In the data rows, 128 means zero.
Here are some points, one per row:
[147 119 145 159 119 110 123  94 145 154 125 155  89  93 132 132]
[113  92  52  63 123 104 160 150  95 105 112 134 212 166  86 103]
[116 101  61  75 128 113 145 143  99 112 105 136 199 161  94 107]
[126 125 119 128 126 156 124 146 119 127 110 116 134 138 131 131]
[129 146 122 145 110 125 115  84 148 144 127 148 100  91 116 127]
[122 104 179 153  96 107 139 129 141 111 151 142 100  91 168 138]
[139 157 129 121 174 161 103 159 111 129 142 100 154 138 121 129]
[143 146 112 118 137 122 137 106 123 141 141  89  83 147 119 116]
[126 176 118 109 170 148 103 139 124 120 147  99 144 137 116 128]
[145 123 145 161 123 114 126  96 145 155 123 156  90  92 130 131]
[130 146 144 156 112 117 124  95 141 133 157 134  95  84 135 117]
[ 84  95 127 119 114 146 138 181 126  96  67 165 185 174 149 136]
[105 118  99 101 118 127 149 122 134 116  77 137 140 190 116 136]
[123 148  91 103 142 144 109 137 108 123 137 124 164 123 100 109]
[ 86  84 119 104 111 143 156 169 130  90  58 146 168 216 140 144]
[ 93 104 134 121 119 176 122 182 131  91  80 128 164 172 154 155]
[130 139 150 171 126 123 123 100 141 144 141 151  98  98 132 122]
[127 141 128 167 123 121 127 100 139 142 137 154 103 105 128 110]
[139 122 135 156 117 111 126  94 147 150 122 154  90  92 135 124]
[123 116  87 100 144 130 132 160 108 118 106 120 192 149 112 123]
[137 114 206 162  88  91 144 114 146 122 189 125  80  72 171 147]
[145 167 142 106 183 160 100 163 115 133 152  73 141 147 130 143]
[146 147 112 130 122 110 141  91 136 152 123 102  67 140 116 117]
[125 164  93 113 140 147  95 125 123 132 135 131 144 111 105 116]
[128 113  93  94 143 125 140 162 107 129 107 121 192 152 112 126]
[142 131 139 159 123 112 127 101 143 159 122 153  92  99 135 122]
[140 166 138 116 185 167  95 160 118 126 151  84 145 145 124 141]
[150 120 179 163 104  92 143 110 135 144 183 119  80  83 157 127]
[124 128 154 164 115 122 127 111 146 134 136 156 101  98 144 122]
[102 111 169 154 103 144 125 136 158 113 106 167 121 124 165 146]
[145 119 147 159 119 112 124  95 141 153 127 156  93  92 132 133]
[137 126 177 155  97 100 138 106 141 132 174 127  82  75 154 137]
[108 111 129 116 117 170 125 153 132 105  84 118 142 175 135 154]
[150 141 109 122 125 100 162  93 131 143 133  82  60 164 115 112]
[135 164 116 115 159 153  90 131 118 133 150 127 155 115 101 123]
[152 119 137 140 137 121 126 113 127 149 132 124  87 125 130 125]
[136 168 133 106 183 165 100 161 121 121 154  70 140 151 127 143]
[131 113 204 158  94 105 139 119 143 111 176 132  91  80 169 145]
[127 114  83  96 128 132 134 141  96 124 119 122 181 135  98 113]
[113  81  62  61 125  96 166 149  90 103 101 143 221 178  84 108]
There is one direction along which these points spread out most. Where along it does each point below lie, from 0 to 99? 50 is the average, and the first point above lies past it.
[123 116  87 100 144 130 132 160 108 118 106 120 192 149 112 123] 30
[139 122 135 156 117 111 126  94 147 150 122 154  90  92 135 124] 65
[145 167 142 106 183 160 100 163 115 133 152  73 141 147 130 143] 44
[ 86  84 119 104 111 143 156 169 130  90  58 146 168 216 140 144] 27
[136 168 133 106 183 165 100 161 121 121 154  70 140 151 127 143] 42
[143 146 112 118 137 122 137 106 123 141 141  89  83 147 119 116] 53
[ 93 104 134 121 119 176 122 182 131  91  80 128 164 172 154 155] 34
[128 113  93  94 143 125 140 162 107 129 107 121 192 152 112 126] 31
[126 125 119 128 126 156 124 146 119 127 110 116 134 138 131 131] 45
[152 119 137 140 137 121 126 113 127 149 132 124  87 125 130 125] 59
[131 113 204 158  94 105 139 119 143 111 176 132  91  80 169 145] 72
[ 84  95 127 119 114 146 138 181 126  96  67 165 185 174 149 136] 31
[113  92  52  63 123 104 160 150  95 105 112 134 212 166  86 103] 21
